In the rows, zero is written as 128.
Rotation paths and how fast each direction turns (deg/step)
Each turn is a multiple of 5 degrees from 10 to 175, or 0.
Each row of a path follows its step; steps can be skipped.
path 1
step 0: [128 123 121 122 130 141 145 126 125 129 119 126 127 131 126 122 131 125
 130 126 130 128 134 125 119 127 135 137 128 131 132 127 134 127 129 125
 119 114 136 133 125 130 125 125 133 127 121 125 125 131 134 125 134 132
 125 127 127 122 129 136 120 128]
step 5: [129 126 121 130 126 137 124 131 129 135 130 126 117 128 131 127 126 132
 130 125 133 127 135 126 132 134 125 133 136 130 130 132 131 120 116 132
 125 126 129 142 129 126 128 125 128 138 121 127 143 132 132 131 123 126
 129 127 136 117 139 123 130 127]
step 8: [119 139 117 129 141 129 123 116 121 123 127 137 128 132 125 128 129 129
 135 133 132 127 134 140 130 124 123 134 135 129 133 128 121 124 128 131
 121 127 129 130 127 128 124 127 121 131 133 129 126 127 122 130 125 129
 134 128 126 137 122 123 125 135]
step 9: [123 124 131 129 126 119 124 127 128 124 128 124 140 134 118 131 124 120
 135 131 128 123 125 124 121 121 132 129 128 137 128 125 137 131 122 125
 130 126 139 124 136 132 129 130 126 129 130 132 118 116 133 123 130 136
 126 128 125 128 121 138 136 128]
step 11: [127 114 132 136 127 125 138 130 136 130 136 129 125 130 127 128 126 137
 127 126 135 127 128 127 130 132 127 134 124 132 122 136 129 132 120 124
 124 120 123 128 128 139 128 132 124 132 137 126 130 124 129 133 126 117
 136 136 133 129 127 121 130 141]
step 17: [119 115 131 130 133 140 123 130 129 119 128 132 123 131 136 136 125 125
 130 132 126 132 123 125 139 128 127 124 132 135 134 127 127 133 119 130
 130 128 126 130 127 136 136 133 121 128 118 129 123 127 128 136 122 123
 136 125 129 126 124 126 117 123]
step 19: [131 139 134 138 125 126 134 126 125 131 126 132 127 122 127 121 121 134
 126 127 135 131 125 126 130 127 131 121 130 133 126 123 131 142 131 125
 138 140 136 118 124 123 128 130 130 130 127 125 126 124 122 135 136 117
 126 120 121 132 122 128 125 131]
step 24: [118 124 126 124 119 127 129 127 127 123 136 121 125 137 119 135 128 125
 128 146 127 136 126 125 134 119 132 126 130 129 133 130 130 133 128 128
 123 128 138 119 124 123 128 133 120 129 131 126 129 120 117 127 126 122
 124 126 125 133 130 129 122 134]
step 26: [121 132 120 144 135 128 132 126 121 127 127 137 128 125 133 125 122 141
 131 128 138 125 132 132 131 127 124 140 133 135 131 129 135 120 129 134
 130 131 126 122 128 135 126 124 121 125 127 124 128 125 130 126 124 121
 130 130 124 129 133 132 122 137]
step 31: [126 129 127 133 119 127 131 122 133 128 132 123 128 128 132 115 124 135
 123 127 127 129 134 135 132 118 135 129 130 123 118 133 134 123 130 125
 122 126 131 114 132 117 123 127 126 124 137 123 138 130 124 125 127 119
 137 124 132 127 135 122 129 130]
Speeds:
[128 130 129 130 130 127 128 129 126 127 127 127 126 126 127 127 128 128
 131 127 128 129 128 125 127 127 125 127 129 127 128 128 128 127 125 127
 129 129 128 129 128 125 129 126 131 129 126 127 128 129 128 129 126 129
 126 128 130 129 128 128 128 130]
160
[128 129 130 130 129 126 130 128 128 126 126 128 129 126 129 130 129 131
 128 128 130 126 126 127 128 131 130 126 127 128 130 127 129 129 127 129
 129 127 127 128 129 129 129 130 126 130 130 128 126 127 130 129 127 127
 128 127 126 127 130 129 126 129]
45
[128 130 129 130 128 129 128 130 129 129 129 127 127 130 127 128 128 128
 129 128 130 131 128 129 127 129 130 131 127 130 127 128 129 126 128 125
 130 127 130 129 129 126 127 126 127 130 130 129 127 126 127 128 129 130
 126 126 126 127 130 127 128 126]
70
[126 127 127 127 131 125 129 126 131 128 128 129 127 126 127 125 130 127
 126 128 131 128 129 129 129 130 129 128 128 126 128 129 127 125 127 129
 129 127 129 126 127 130 128 127 129 128 130 128 128 128 128 128 127 130
 126 129 130 128 127 127 128 128]
145
path 2
step 5: [124 139 127 128 126 129 124 113 132 127 126 129 131 128 117 124 125 128
 132 127 119 124 129 132 129 121 119 131 127 125 126 127 129 131 134 125
 126 131 125 134 120 133 142 136 125 124 135 130 124 125 128 136 130 133
 129 134 121 125 128 134 119 121]
step 9: [122 121 122 131 137 134 127 137 133 131 132 128 121 124 140 122 137 131
 126 123 128 134 126 132 129 115 125 130 127 130 125 134 121 128 135 131
 130 126 125 121 135 129 126 128 138 120 132 124 131 133 132 131 133 129
 134 141 126 128 125 126 130 127]
step 17: [130 122 135 134 134 129 133 124 125 136 133 137 134 129 133 123 141 132
 126 130 128 125 121 133 134 119 127 129 128 127 118 131 123 129 130 124
 126 124 129 117 137 125 121 122 138 128 127 132 132 138 123 131 130 131
 131 124 133 133 135 124 128 132]
step 18: [129 127 124 138 116 128 135 127 125 131 129 122 129 134 122 124 136 112
 127 128 125 133 132 130 126 132 120 120 125 135 134 123 124 132 126 129
 128 119 128 129 125 135 127 124 134 127 124 126 137 129 125 132 127 127
 135 132 117 130 128 124 122 123]
step 19: [132 128 139 124 132 131 124 138 122 136 127 136 130 130 131 124 128 133
 128 126 124 124 130 122 123 132 121 126 130 129 137 131 131 131 125 123
 123 130 125 116 134 127 133 132 127 125 126 131 130 127 127 146 126 131
 127 140 124 127 121 136 124 129]
step 21: [136 126 134 130 119 130 135 125 131 127 129 122 125 134 116 129 123 128
 125 131 126 122 123 126 127 130 125 115 120 135 129 120 130 129 128 131
 128 126 131 125 124 131 129 130 128 132 131 140 132 124 137 131 130 143
 135 128 118 133 124 130 127 122]
step 22: [130 121 132 129 125 122 116 130 142 129 133 145 137 120 132 124 126 132
 134 124 127 129 129 128 130 129 122 127 124 128 133 126 130 134 121 124
 130 135 126 125 129 132 134 131 124 120 129 127 125 126 132 133 132 133
 126 134 121 126 125 128 124 137]
step 25: [127 119 134 123 121 120 122 122 135 134 129 138 136 130 137 126 134 134
 128 128 125 125 130 127 134 126 123 127 128 126 123 140 118 137 125 126
 133 127 132 129 129 127 124 127 141 129 128 127 133 129 128 128 127 134
 125 138 134 128 125 130 119 134]
step 26: [123 133 121 139 127 124 130 142 128 127 130 127 126 132 133 126 126 114
 125 127 128 131 133 139 123 128 116 125 126 123 122 134 122 136 128 128
 124 127 127 131 130 130 122 128 132 135 133 121 132 125 130 137 128 125
 130 128 122 133 137 132 130 125]
step 31: [130 129 127 131 128 130 133 122 143 119 135 126 133 130 134 124 132 131
 128 140 124 131 124 131 136 131 130 129 132 129 124 128 124 124 135 137
 131 118 134 134 133 134 142 133 134 131 132 131 134 122 130 129 125 133
 129 128 131 126 132 122 119 127]
Speeds:
[127 127 130 128 130 128 132 128 131 128 128 128 127 130 127 126 128 125
 129 127 128 130 128 128 129 125 127 127 129 128 127 128 129 128 127 128
 129 132 130 128 129 128 130 127 128 128 126 128 127 127 126 128 126 129
 126 127 129 128 126 129 128 127]
0
[130 128 129 128 124 128 128 128 128 126 128 129 127 130 131 128 129 128
 128 127 127 129 131 129 126 129 128 126 127 126 130 126 129 130 124 126
 130 129 128 129 127 129 126 127 129 126 129 128 127 128 126 128 127 128
 128 128 128 128 129 128 128 128]
100
[129 129 128 128 127 126 128 128 128 131 129 128 131 128 127 128 128 127
 129 128 126 128 127 130 128 127 130 126 127 129 130 126 132 129 129 129
 129 129 129 124 129 127 126 129 129 129 127 127 129 131 128 128 126 128
 128 131 127 128 129 127 130 128]
10
path 3
step 1: [114 123 132 129 122 127 125 139 128 130 128 119 126 128 128 135 135 132
 129 127 129 125 125 135 132 121 119 129 131 139 118 135 133 119 130 121
 123 123 131 123 132 129 117 121 131 125 126 130 128 129 132 132 130 121
 125 122 123 126 129 125 133 126]
step 3: [127 144 126 127 124 129 131 130 127 125 127 123 133 122 128 122 125 130
 131 134 127 133 125 129 127 123 132 120 133 127 123 122 132 136 123 131
 131 121 129 130 126 137 120 134 132 125 135 136 123 131 129 137 133 121
 115 126 128 132 131 138 131 123]
step 4: [127 125 129 125 125 137 122 126 127 124 131 127 127 115 122 126 131 135
 133 128 139 132 122 122 123 124 121 134 130 124 124 140 130 114 121 127
 124 131 132 125 132 126 119 129 132 126 127 126 126 130 127 135 136 130
 126 123 128 122 125 130 137 126]
step 5: [131 128 121 113 131 126 120 128 133 127 127 130 124 128 122 135 129 130
 127 127 130 127 130 133 116 124 126 122 136 136 122 121 128 132 125 121
 127 122 129 125 127 125 128 122 127 122 127 122 117 128 129 133 133 124
 140 131 119 124 127 128 132 119]
step 6: [125 139 121 136 131 135 127 133 129 126 130 132 129 125 131 130 130 128
 120 133 132 129 124 127 117 133 128 127 131 137 129 139 128 137 125 131
 129 129 135 129 121 138 120 130 140 130 129 129 125 128 127 128 127 117
 133 128 131 133 133 136 126 122]
step 17: [125 134 126 122 128 126 126 133 132 128 130 125 125 134 127 131 126 128
 116 130 123 126 138 131 121 133 125 128 129 138 133 128 136 132 129 116
 132 124 137 128 119 136 137 124 128 125 119 124 134 125 136 125 128 121
 131 130 132 126 133 123 117 127]
step 20: [129 125 133 125 129 126 115 125 128 124 134 131 127 129 124 130 130 130
 121 132 129 132 134 121 131 125 123 133 137 123 134 128 131 131 122 113
 126 115 123 131 120 127 131 119 131 117 119 125 136 127 128 128 131 129
 126 126 128 133 129 119 127 125]
step 21: [129 132 130 127 120 129 121 130 128 131 126 131 130 124 127 129 123 131
 128 134 128 121 130 125 123 130 129 135 135 129 127 129 137 136 122 128
 142 131 121 125 119 135 134 136 127 119 143 132 121 126 131 123 131 124
 126 136 126 134 131 121 124 129]
step 24: [130 124 126 135 128 135 119 144 134 134 131 130 133 131 126 133 131 135
 128 134 128 115 133 133 130 121 129 125 135 129 133 131 132 127 128 125
 129 126 129 128 114 130 128 129 132 126 130 120 124 125 127 122 123 128
 128 135 126 141 129 128 127 130]
step 27: [125 116 131 132 121 135 117 128 128 135 129 136 133 127 129 118 127 133
 136 129 135 124 120 129 133 124 125 135 142 132 128 128 127 128 133 123
 128 123 126 129 120 125 129 134 128 126 125 125 134 138 126 130 121 128
 136 134 127 133 125 130 129 135]
Speeds:
[128 128 128 128 129 128 127 127 130 130 126 126 130 128 129 129 129 129
 129 129 128 130 126 127 128 126 129 127 128 131 129 129 128 127 129 129
 126 127 130 128 131 128 127 127 130 128 129 130 126 129 126 130 131 128
 130 128 126 129 129 129 127 131]
10
[126 127 126 128 129 128 132 129 128 128 125 128 131 129 128 127 129 127
 129 128 130 128 128 129 130 128 128 129 128 130 130 129 128 128 131 126
 128 131 129 129 128 128 131 128 131 128 125 126 129 127 129 129 128 128
 130 130 129 129 127 128 128 126]
40
[127 128 125 128 126 126 128 127 128 129 128 129 126 128 125 128 128 128
 126 130 129 128 127 127 130 125 129 130 130 127 127 127 127 128 129 131
 128 129 129 126 126 131 127 127 128 130 127 128 126 131 128 127 128 128
 127 129 129 129 129 128 127 128]
120
[130 126 126 129 130 130 127 127 127 131 128 127 128 130 128 125 128 127
 128 129 127 131 129 130 128 127 127 128 127 130 128 128 125 128 128 131
 128 128 126 127 127 126 126 130 128 129 128 128 130 128 131 126 128 128
 130 128 129 127 128 128 128 129]
20
[128 126 128 130 125 128 129 129 125 128 127 130 129 127 129 127 127 129
 128 128 130 128 128 129 128 128 127 126 129 129 126 128 128 128 127 129
 128 127 128 127 130 127 126 125 126 130 127 128 127 127 131 129 129 129
 128 128 127 129 128 133 130 127]
10
path 4
step 1: [130 141 121 129 125 128 126 128 134 130 125 136 125 136 137 118 131 122
 129 123 137 126 129 137 124 125 125 125 131 123 136 125 122 125 130 127
 130 125 134 135 119 133 129 127 124 116 128 128 138 137 113 135 136 127
 120 130 134 123 131 121 133 133]
step 7: [127 136 121 139 138 133 134 117 130 120 131 125 129 130 125 124 128 133
 125 127 136 133 129 133 135 134 120 119 125 127 127 120 131 124 123 119
 128 129 133 131 130 128 124 136 134 136 119 127 137 128 122 126 133 137
 130 127 125 114 116 125 133 130]
step 14: [134 129 129 125 135 131 131 123 133 133 129 122 121 129 137 140 134 127
 131 131 144 133 131 131 119 122 138 134 130 127 137 127 125 126 130 125
 126 131 126 126 117 128 128 124 141 120 130 123 131 129 119 128 130 111
 122 129 132 136 128 131 132 128]
step 15: [131 119 131 129 118 122 125 125 128 125 129 138 134 129 129 131 137 124
 139 128 133 131 121 129 135 131 113 125 121 135 132 129 144 137 129 129
 127 127 127 133 138 128 132 125 132 131 122 126 126 132 129 126 126 124
 124 133 120 116 121 121 123 129]
step 17: [142 128 133 118 129 129 129 121 132 123 124 130 131 123 132 126 140 123
 117 138 131 129 128 111 129 124 127 134 129 129 129 122 133 120 122 137
 123 125 135 127 127 126 133 128 130 121 118 124 127 134 125 136 119 128
 133 129 135 130 118 128 127 130]
step 18: [136 125 113 124 125 130 127 133 126 132 128 131 134 140 132 120 123 128
 135 128 127 138 134 129 134 129 119 126 123 121 128 130 135 123 124 125
 130 130 127 131 132 134 129 135 115 132 140 128 130 136 138 126 141 128
 129 130 126 123 134 128 130 139]
step 19: [133 138 121 137 137 132 131 126 132 121 122 134 124 124 132 131 128 129
 121 122 136 126 126 132 119 126 128 129 129 133 122 139 119 117 131 120
 119 128 125 116 127 135 133 124 141 127 130 126 133 134 123 137 120 126
 129 120 125 131 128 135 133 129]
step 21: [130 126 118 133 123 127 121 135 131 121 139 127 130 132 123 123 126 121
 135 125 122 122 121 122 126 124 123 122 133 131 126 133 127 143 127 122
 126 136 114 120 129 128 126 125 135 123 136 128 134 129 134 140 132 126
 127 132 124 118 134 128 130 129]
step 26: [131 129 129 120 129 130 127 137 135 124 137 132 131 132 125 132 136 133
 139 130 127 134 129 127 116 134 131 120 130 118 131 121 121 141 130 121
 133 127 130 126 141 125 122 130 131 124 134 131 129 126 127 135 140 119
 119 122 127 119 131 128 126 132]
step 29: [136 131 128 122 120 139 128 135 133 136 115 118 128 138 123 121 137 125
 123 127 126 129 134 125 126 126 133 133 128 121 137 131 131 142 132 125
 120 121 127 127 123 125 125 135 134 124 127 123 129 139 126 138 128 128
 129 128 123 129 138 125 132 127]
Speeds:
[127 125 129 124 127 129 128 129 129 130 128 129 128 129 126 127 127 126
 126 126 125 129 127 126 129 127 128 130 129 129 129 130 129 125 127 128
 126 127 130 129 130 128 129 130 129 129 129 129 129 128 128 128 127 129
 126 128 128 129 127 129 129 128]
55
[128 128 127 129 127 127 126 128 131 126 128 128 127 126 128 131 131 128
 129 127 125 127 129 126 128 128 127 126 127 127 127 129 127 127 126 128
 125 128 127 127 130 130 129 128 128 129 127 127 127 130 128 129 126 129
 126 128 129 128 126 128 126 125]
170
[131 126 127 128 127 130 128 129 128 126 128 127 127 128 129 125 128 128
 127 127 128 128 129 128 126 129 126 127 127 131 127 127 128 126 126 129
 128 129 126 128 125 132 129 127 128 127 128 127 130 128 130 127 126 129
 129 126 128 126 128 129 127 130]
25
[126 126 130 128 127 129 128 126 129 129 127 130 130 126 129 127 129 129
 128 130 129 127 128 128 127 127 126 127 127 128 127 127 130 126 128 127
 127 126 127 125 126 128 127 130 128 129 126 130 128 126 130 127 129 129
 127 131 127 129 129 127 127 130]
145
